In the rows, zero is written as 128.
One turn sends every row of this set to another row. A few are shown first. Where does it send the rows asked after them?
tume: [ 97 125  85 123 112 112 156 115 116  94 164 162 110 135  98]
volop: [104 136 146 162 101 124 161 127 139 120 110 177 126 133 109]
Leval: [128 137 117 123 129 111 145 132 157 101 113  84 123  88 119]
pakoz: [119 130 137 135 104 108 114 127  72 110 162 116 127 106 142]
Ves: [122 121 110 114 117 150 134 117 151 105 149 164 153  71 109]
tugul: [139 143 128 140  97 109 101 128  97 131 156 129 157  95 111]
Mufo: [133 134 102  92 132 103 137 146 148 101 130  95 138 106 111]
nav: [121 113 117  86 106 153 152 123 118 106 174 153 126  97 130]
Morun: [153 114 116 134 109 136 140 130 132 120 171 167 117 160 109]
zanu: [138 136 104  95 131 121 154 113 115 105 163 108 117  85  91]
fazop: [124 134 146 135 142 159 153 110 149  91 117 161 147  92 129]
Sufek: [121 112  87 136 109  93 138 112 119 114 177 107 124 132 101]
zof: [142 132 132 116 112 120 153 147 138 112  96  94 110 100 138]
vomu: [132 148 138 152 140 114 124 109  76  88 134 117 130 120 139]
dopok: [151 161 129 158 132 116 111 109 100 108 129 132 160 108 109]
fevo: [139 115 141 171 115 105 138 134 123 119  92 141 138 146 130]
mut: [128 115 113 133 126 120 134 123 126  98 111 129 116  49 108]
lala: [122 128 152 106 131 162 172 116 116  92 142 149 120 119 150]
vepan: [135 120 129 127 125  98 152 132 103 113 146 123 131 180 126]
Begi: [138 141 159  83 139 121 162 142 110 117 145 122 137 127 113]
guna: [129 105 156 163 103 138 143 135 140 121 153 160 108 148 133]
Tero: [120 142 125 125 112 125 174 123 112 109 137 171 116 167 108]
dud: [110  99 130 181 129 128 129 120 152  91 150 156 109 122 125]
vefig: [148 129 116  85 115 112 144 160 129 112 112 104 126 119 131]
loru: [ 81 117 106 160 100 110 143 120 144 105 138 168 121 101  98]
rone: [126 107 100 181 100  99 126 114 139 119 122 125 129  99 105]
Mova: [134 108  90 153 135 127 126 114 145  90 169 163 120 135 101]
sor: [127 121 167 120 132 120 142 152 121 110  92 142 135  91 130]

Leval -> zof
pakoz -> tugul
tume -> loru
Now find these:
Mova -> dud
fazop -> lala
rone -> fevo
zanu -> mut

One turn sends every row of this set to another row. A few are shown first. Where does it send the rows asked after them?
paf: [ 83 155 100  98 110 162 115 116 132 123 131 134 106  86]
tedun: [140 116 105 122  75 146 185 110 145 109 101 112 106 112]
beluv: [ 76 146 104 122 141 132 141 125 133 128 131 130  95  81]
noz: [112 150 114 116  80 141 156 136 117 115 128 100 157 166]
Sis: [100 117 117 114 125 158 133 117 120  86 111 136  92  97]
Vubi: [ 76 123  88  98 120 128 138 129 154 126 125 107 114  79]
lik: [ 86 146 131 121 129 156 144 146 141 128 114 148  90  93]
zoke: [129 143  81 107 135 114 138 112 136  98 124 110  97  84]
dimak: [149 141 109 105  71 133 159 140  93  83 135 127 125 146]
Ligi: [ 99 154  98 109 135 132 131 115 117 117 136 135  93  77]
dumif: [112 127 107 108  49 130 156 180 135 116 133 140 111 142]
Damu: [128 132 121 113 141 127 166 124 129  97  94 132  96  88]
suzu: [108 136 109 105  51 137 163 177 142 117 147 136 122 138]
vamat: [ 94 129 109  94 112 152 167 134 152 111  98 135 101  70]
vil: [115 141  94 101 143 106 142 103 120  94 119 133 112  98]
rolub: [107 147  99 101 145 105 135 135 135 145 138 116 115  90]
Rus: [129 130 102 143  66 129 159 158 131  93 110 113 103 161]
Tifit: [113 152 123 131  79 143 180 151 144  99 111 114 138 162]
lig: [107 131  82 120 105  94 157  86 149 120 132 118 127 144]
Kepal: [126 145  99 101  79 130 157 112 129 171 134 112 138 113]
zaro: [114 139 101 125  63 142 140 149 120 137 139  91 142 151]
Mapil: [117 137 109 100 119 148 157 149 150 128 111 114  94  65]
gidi: [113 155  91 133  80  99 152 147 144 106 149 123 123 165]
Koza: [117 174 108 117  86 116 172 139 145  97 137 133 140 168]
Pes: [121 168 108 115 135 131 127 118 125 100 128 151  85  98]
sepak: [103 148 100 120  72 147 144 135 113 131 136  94 152 154]
Rara: [107 160 114  88  59 141 168 150 137 106 140 138 143 149]
didin: [ 98 142 111 116 132 136 151 133 130 109 123 147  78  74]
bofi: [ 95 166  89 104 136 114 137 110 140 137 128 120 123  95]
Zevot: [ 90 109 119 101  80 123 184 139 162 140 127 145 121 119]
kes: [149 135 107 109  72 119 148 151 104  96 146 125 123 152]
Vem: [112 107 110 106 142 116 157 142 138  96 116 127  91  85]
Tam: [100 152 110  96  54 144 169 168 136 120 143 144 126 137]
led: [ 87 132 105 111 124 154 140 119 120 119 122 124  94  70]
sibal: [110 133 114 142  76 148 183 156 136  95 109 114 115 153]
puz: [149 138  98 112  70 112 140 152  99 104 136 122 116 155]
gomoz: [ 80 142 111 126 150 128 119 113 120 121 128 130 109 115]
detev: [127 129 110 145  68 138 168 160 140  96 117 105 113 154]
Rifas: [109 170  95 128  90 100 161 141 135 101 146 134 127 167]
nadev: [ 74 134 107  94 123 140 148 128 139 148 114 124 128  80]
lalat: [135 142 117  96  71 137 164 138 111  84 132 125 146 156]
vugof: [156 129 120 101 104  96 176 120 119 117 133 149 110 127]
tibu: [ 95 134 104 127 143 131 144 112 117 103 120 127  89  84]
sel: [104 151  85 125  70  97 138 152 137 119 144 124 120 168]
vav: [109 139  94 122  56 142 136 156 123 136 127  99 129 150]

Pes -> lik
Tam -> Rifas
Now find these:
zaro -> kes
sel -> Rus
noz -> lalat
Vubi -> zoke
lig -> tedun
bofi -> Damu
Ligi -> didin

One turn sends every row of this set to another row. A few are shown first. Where does it send the rows asked after them?
vul: [177 136 164 108 122 114 145  98 153 175 163 118 121 126  66 161 102]
dati: [158 171 149 116 132 112 135 110 100 141 157 141  57 156  92 164 142]
dulon: [161 111 174 109 118 138 124 118 113 115 147 148  78 136 110 124 168]
Busuk: [169 129 156 119 134 115 209 124 109 159 155 109 111 159 111 170 117]
Div: [161 139 171 106 155 109 166 108  97 182 175 166  85 144 100 130 185]
Pebe: [163 113 194 126 118 154 166 130 126 151 133 117 129 121  70 163 119]
Nono: [164  95 175 109 121 153 159 134  99 147 131 113 137 143  96 128 175]
gobo: [144 139 190 136 131 143 140 150 114 151 151 186 131 154  67 141 121]
Luko: [186 127 153 111 124 123 196 129  96 164 154 135 116 145 101  91 173]
sano: [204 158 125 117 119 118 145 107 149 170 137 132 102 147 104 155 114]
Sok: [182 107 169 152 124 135 185 140 101 145 129 133 141 153  78 113 131]
Kosu: [155 147 156 118 136 122 201 111 119 187 173 137 138 155 115 137 105]
Biz: [188 141 171 151 123 131 158 130 150 155 125 147 141 138  88 149 103]
manu: [153  97 157 132 147 137 161 130  72 170 155 155 106 180  63 127 151]
Movu: [150 140 166 114 125 110 111 123 106 204 168 145 117 153  82 118 100]
temil: [194 132 151 115 128 110 107 117 121 147 159 174 119 153  83 181 129]
venop: [167 122 144 133 121 100 130 112 107 188 175 147  98 168  45 148 113]
mig: [185 122 158 101 128 121 197 131 133 129 156 136 124 149 131 165 148]
motef: [154 115 179 141 116 148 152 136  90 140 135 141  70 145  83 162 168]
foso: [145 144 152  91 125 126 147 119 118 159 153 114 121 154 111  92 183]
tuzi: [181 173 126 100 116 121 174 117 117 169 152 123  76 146 110 113 148]
Sike: [169  89 200 115 140 117 158 134 123 149 145 133  70 133  87 154 158]
vita: [173 117 152 118 117 120 112 120 102 150 153 164 111 155 111 133 197]
Sotus: [165 128 120 111 122 136 172 106 119 160 171 145 149 174 117 123 113]
Vigif: [135 171 155 128 113 108 112 125 117 162 169 163 101 164  87 110 144]
Fefum: [168 118 199 130 128 119 163 129 123 188 168 167  95 122  62 166 141]
vep: [158 133 149 106 109 129  91 107 101 150 163 154 112 150 109 103 136]
belo: [158 108 191 122 144 103 150 138 114 200 154 124  88 148  66 151 111]
remes: [157 142 139 106 111 146 178 130 133 113 156 145 128 166 128 130 130]
Filot: [153 157 130  93 122 105 135  93 137 170 166 103 101 158  84 119 129]

Filot -> Pebe
vep -> belo
Now find these:
Kosu -> mig
tuzi -> Biz
dati -> gobo
vita -> venop

One turn sends every row of this set to another row. A few are shown first. Where does it send the rows asked after them?
poseg: [136 117 109 104 117 136 177 140 206  99 139 146  85 131 129 141 142  77
 144 175 151 164]
Zakez: [150 155 147  54 125 123 170 145 132  96 163 154 119 121 150 146 127 119
 149 150  96 162]
lagop: [138 145 157  69 118 128 173 141 123 131 117 187 129 123 117 134 123 161
 151 162 140 146]
mivat: [156 139 104  85 155 140 170 139 179 113 114 156 104  88  70 113 140  94
 174 167 148 161]
zoza: [196 146 157  76 116  97 135 156 152 149 170 138 133 110  93 129 134 125
 144 152 128 165]
melat: [129 133 120 112 129 133 164 132 175 116 155 139  85 105  93 117 136  65
 143 159 126 203]
maba: [160 141 143 101 132 138 166 118 119 151 133 158 123 113 153 159 142 127
 107 143 123 166]
leke: [127 129 119 101 126 142 138 121 175 115 147 106 113  96 101 114 144  55
 124 160 148 173]
suz: [124 106 118 123 110 128 163 121 191  86 139 114 111 132 125 130 170  91
 127 168 161 162]
Ruk: [136 107 103 119 126 132 167 124 184  80 142 141  97 137 131 134 160  78
 131 175 168 169]
lur: [180 145 145  76 142 139 183 139 151 115 128 168 121 132 161 147 137 152
 135 147 134 160]
suvin: [132 109 120 113 130 124 179 141 170  69 137 160 108 123  84  99 158 104
 170 168 163 172]
Mav: [162 141 133  64 114  92 178 137 143 108 161 158 125 158 145 134 126 115
 128 150 115 141]
seleb: [178 156 141  62 137 106 160 134 129 133 120 182 126 136 112 108 117 141
 136 154 137 142]
Ragol: [125 130 107  99 135 135 148 125 164 104 158 131 102 104  95 116 133  48
 135 167 150 186]
kip: [181 132 158 103 102  83 129 141 142 124 157 151 122 129 106 144 165 158
 144 170 126 156]
fofib: [183 127 160 104  99  82 130 145 141 126 156 152 123 125 105 145 166 153
 148 167 127 148]
gozo: [151 160 142  59 134 133 139 127 104 129 130 167 121  91 129 148 127 118
 144 158 106 144]
gez: [117 136 159  89  98 117 186 136 120 133 156 164 128 133 128 146 127 135
 130 150 117 171]
Tid: [115 124 132 123 124 129 131 113 147 109 118 134 115  90  66  97 165 100
 145 168 151 171]
pata: [149 128 141  96 131 158 133 159 137 103 161 124 124 114 160 130 175 147
 164 179 164 168]
gof: [113 125 112 137 123 119 149 107 150 115 123 154  85 105  82 138 164 101
 143 180 133 182]
lil: [144 120  89 113 147 138 144 108 165 102 106 152 108 110 103 138 159  96
 134 187 183 147]
nuvip: [184 146 137  73 136  95 175 135 138  99 136 173 122 153 134 120 140 147
 140 150 122 143]
tago: [155 138 146  89 112  95 176 132 124 141 165 158 127 145 127 123 124 104
 115 135 113 160]
tidim: [142 127 148  90 129 161 147 170 131 130 157 129 141 102 125 112 160 146
 173 169 175 170]
fada: [114 118 113 130 131 123 149 111 138 106 128 156 107 103  67 112 159  94
 143 173 160 182]
mezi: [152 133  98  73 154 141 156 138 174  90 128 148 113  98  85 108 134  75
 164 174 168 155]
Delik: [188 139 141  75 102  97 128 143 168 147 157 136 129 133 126 165 139 132
 125 176 146 139]
nid: [163 139 142 104 121  97 148 113 101 142 139 168 116 130 130 130 145 114
 111 144 111 148]
Vorun: [124 137 143  98 127 150 145 154 127 134 175 114 140 112 123 123 159 145
 154 173 164 195]
Nirov: [153 139 112  69 148 145 147 136 198  88 122 121 120 101  93 102 141  91
 156 170 165 154]
Tebi: [189 137 147  77  99 100 125 147 167 146 156 141 124 133 130 160 137 128
 126 177 147 137]
luduk: [127 117 133 104 124 123 171 140 182  67 140 129 120 118  83  93 165 112
 168 160 149 172]
Voba: [136 135  89 101 139 138 150 111 177 133 101 151  98 101  93 152 144  93
 136 190 163 150]
Gofiv: [124 142 137  72 121 154 129 162 142 116 178 111 129 116 148 132 147 128
 158 187 161 174]
dofi: [196 149 161  76 115  99 130 156 153 146 170 140 128 114  96 124 131 127
 143 155 128 169]
zis: [164 152 133  71 124 104 135 118 114 142 121 177 118 128 125 130 124 119
 120 164 127 126]
Pegi: [137 123 109 110 133 140 134 109 178 102  93 136 113 110 102 124 168 117
 134 186 180 141]
fuz: [140 113 117 112 126 124 183 142 184  77 120 166  91 118  95 122 166 113
 182 174 143 156]
fovad: [139 133 125 102 135 152 131 139 120 123 160 111 138 102 142 148 181 145
 150 178 160 168]
zefak: [132 136 127  70 126 157 131 157 127 132 160 114 146  95 132 140 154 127
 167 185 168 147]

melat -> poseg
luduk -> Nirov
Vorun -> Gofiv
Now find these:
Ragol -> Ruk
zoza -> Delik
Zakez -> lur
tago -> Mav

